Where one turn sends some rows of the set: a few examples, then the rows asked:
j_45: [  2.8 -13.3  -4.8  17.2  11.6 -15.2 -30.9  -3.2  -9.6 -31.3  19.9 -35.5
  -3.3]
j_427: [-11.9   6.9  -4.4  30.4  11.9 -16.9 -31.0  15.1   0.3  -9.9 -14.1   4.4
  -0.2]
j_21: [-19.9  15.3  -9.1  27.4  14.6 -15.4 -30.2   6.4  -4.2 -13.7 -19.0  -0.3
  -2.0]
j_479: [ -8.7 -10.4 -13.3  16.0 -19.1  21.6  -2.3   7.0  -0.6  18.1  19.4  -4.6
  -0.5]
j_562: [-17.8   8.7 -15.8  33.6   5.2 -11.7 -13.5 -10.3  13.1  -2.1  -0.6  20.6
   3.7]
j_529: [-16.3 -13.9   3.6  13.8   4.3 -24.4  -8.7  11.8 -11.3 -37.8   7.8  -5.2
   3.2]
j_317: [-33.2   7.2 -22.8  -4.7  -8.7 -15.4  -8.5  -0.1   6.0 -20.7 -17.0   3.0
 -19.7]
j_306: [ -6.1 -13.6  -5.6  30.9 -21.5  13.3  -8.8  13.3  -1.3   9.3  26.2  -1.4
  -3.0]
j_815: [-31.6  19.4 -26.7   6.8 -11.3 -13.4 -19.9 -24.0   9.5 -25.9   5.3   5.6
 -17.3]
j_518: [-19.9 -14.5 -19.4  42.2   9.7   1.2 -14.4  21.0  30.2   7.8  12.0 -10.1
   6.6]
j_928: [-19.6 -14.9 -20.4  39.0   0.6   6.4 -21.9  20.6  36.4   5.8  21.4 -17.3
   6.3]
j_302: [-20.5 -26.7  -6.5  14.3 -31.0  12.1  -1.1  19.3   9.9  -6.0  18.3 -26.6
  -6.5]
j_461: [-31.9 -15.0 -21.9  -2.4 -20.7  21.5 -10.2  24.9   5.6  -9.1  17.3 -12.6
  15.5]
j_953: [-19.8 -22.8  -3.6  -5.1 -17.7  -0.1  -3.0  15.2 -11.3 -23.9  -4.5 -22.5
  -0.8]
j_439: [ -3.0   5.8 -19.2  16.2 -18.3   5.3 -14.4  -9.9 -11.5   2.1  28.1  12.2
 -13.6]
j_853: [-19.6 -24.2 -10.0   4.0 -23.9  17.7   1.1  20.1  -1.8  -0.2   7.1 -19.6
   2.5]
j_341: [ -8.5   2.9 -37.2  -2.0 -13.5   2.9 -23.4 -16.5  -3.2 -15.3  37.9 -12.1
 -21.8]
j_660: [-42.7  -1.6 -40.7  19.0  -4.4   4.3 -30.4  -0.7  28.4 -27.8  25.8 -35.0
  -3.6]
j_726: [ -4.8   5.3 -27.9   9.5  -4.1   2.9 -17.5 -27.3   0.8  -6.5  40.3 -19.7
 -19.1]
j_299: [-19.3  -9.2 -17.3  38.6  11.1  -1.4 -41.3  27.1  20.6 -14.8  17.4 -32.9
   3.0]
j_267: [-18.4  -6.1 -14.8  36.3  10.2   8.6 -13.0  17.7  34.3   4.5  13.3 -13.4
  17.3]
j_295: [-16.9  20.1  -7.8  32.4   5.1  -3.7 -11.8 -12.9  14.0  -2.8   0.4  13.6
   7.8]
j_644: [-14.2   3.2 -15.2  10.8  -9.6  25.6 -20.2  13.6   7.5  18.1  19.3  -8.3
  14.6]
j_193: [-40.4  25.7 -28.6   9.5  -7.8  -4.7  -8.3 -23.9  13.0 -26.8   8.8  -5.0
 -13.1]
j_223: [-32.9 -16.1 -13.1  -7.5 -15.9  -3.5  -2.6  15.6  -7.6 -34.4   6.6  -3.7
   8.3]
j_124: [-43.2   6.8 -35.4  20.6  -0.3   5.4 -21.8   4.9  24.3 -30.9  28.5 -40.0
 -10.8]
j_774: [-43.5 -15.9 -36.9  10.6  -3.6   2.0  -6.4  19.6  31.6 -11.4   6.8 -31.2
 -11.6]
j_784: [-16.8  14.6 -11.3  24.8  20.0 -16.0 -20.0  13.0  -5.1 -17.9 -11.5   4.9
  -0.5]
j_766: [-19.6 -20.0  -2.8  -6.5 -26.7  -4.8  -1.1   3.1   0.6 -24.0  -4.5 -26.2
 -13.0]
j_590: [-40.8   8.5 -29.1  -2.8  -3.2 -11.9  -8.0   2.0   6.9 -22.9 -17.2 -10.2
 -21.2]
j_552: [-14.1  21.3 -20.5   2.7   1.7  -3.9 -14.9 -24.8   9.8  -1.9  25.8 -28.3
 -26.8]
j_98: [ -9.7  10.7  -8.5  39.3   4.1  -8.9 -24.3  -5.5  13.6   1.2   5.6  16.8
   4.3]
j_988: [-41.4 -13.7 -37.4   0.7 -15.2   3.7  -6.8  13.5  33.3 -15.1  11.6 -26.4
 -14.8]
j_400: [ -6.1 -17.0   1.7   4.5  -1.3 -15.0 -18.8   5.7 -16.7 -35.1  -2.4 -25.0
  -0.5]
j_213: [  2.4 -10.7   6.1   1.5  -4.9 -18.2 -20.9  -2.5  -7.8 -23.5 -11.3 -19.7
  -5.5]
j_769: [-40.5  -1.2 -38.8   9.6 -10.0  -1.3 -28.3   0.7  24.7 -32.6  24.7 -36.2
 -15.8]
j_25: [-37.1   8.2 -30.1  -9.1   1.7 -10.8  -1.4   4.8   9.0 -27.5 -11.2  -3.7
 -13.6]
j_494: [ -3.7   5.2 -21.1  14.0 -13.3  12.8  -7.9 -16.5  -2.6  13.1  29.5  -0.8
 -11.9]
j_205: [-40.3 -12.8 -36.4   2.9  -1.7   7.6  -2.8  18.5  35.2 -15.9  11.5 -28.9
  -1.8]
j_62: [ 12.5 -12.6  -4.8  13.8  10.1 -11.1 -39.5   2.7   0.3 -17.5  13.2 -32.8
   0.0]
j_710: [-40.2  14.4 -35.6   8.4 -10.1  -7.9 -13.4 -24.7  15.6 -26.8   9.5   1.9
 -10.8]
j_314: [ -0.9  -5.2 -21.4  14.5   7.7  -6.2 -29.6 -16.5   0.0 -22.7  39.7 -37.5
 -13.2]
j_941: [  1.3 -10.0 -30.1   5.5   1.6   0.1 -37.6  -2.7   7.2 -18.6  37.8 -38.1
 -10.8]
j_867: [-14.0   0.5 -13.6  17.5  11.2 -14.6 -15.9  -8.6  15.6 -20.1  36.3 -46.8
 -22.8]
j_819: [-19.9   2.5 -16.3  43.9  21.3  -1.5 -32.7  25.6  12.8 -16.8  17.9 -27.9
   5.7]
j_733: [ -8.0  23.3 -14.3   9.0  -2.7  11.7 -18.8 -13.4   3.7  17.9  15.5  -6.3
  -6.6]
j_629: [-21.5  -0.9 -17.9  44.1  16.1   0.3 -43.8  17.1  15.4 -13.3  11.4 -27.1
   9.3]
j_190: [ -8.7 -13.0   2.5  28.7  17.0 -24.6 -16.8   9.1   2.9 -29.1  25.6 -30.5
  -6.3]

j_644 moves to j_461
j_928 moves to j_988
j_479 moves to j_853
Now these:
j_710 moves to j_562
j_819 moves to j_124
j_766 moves to j_213

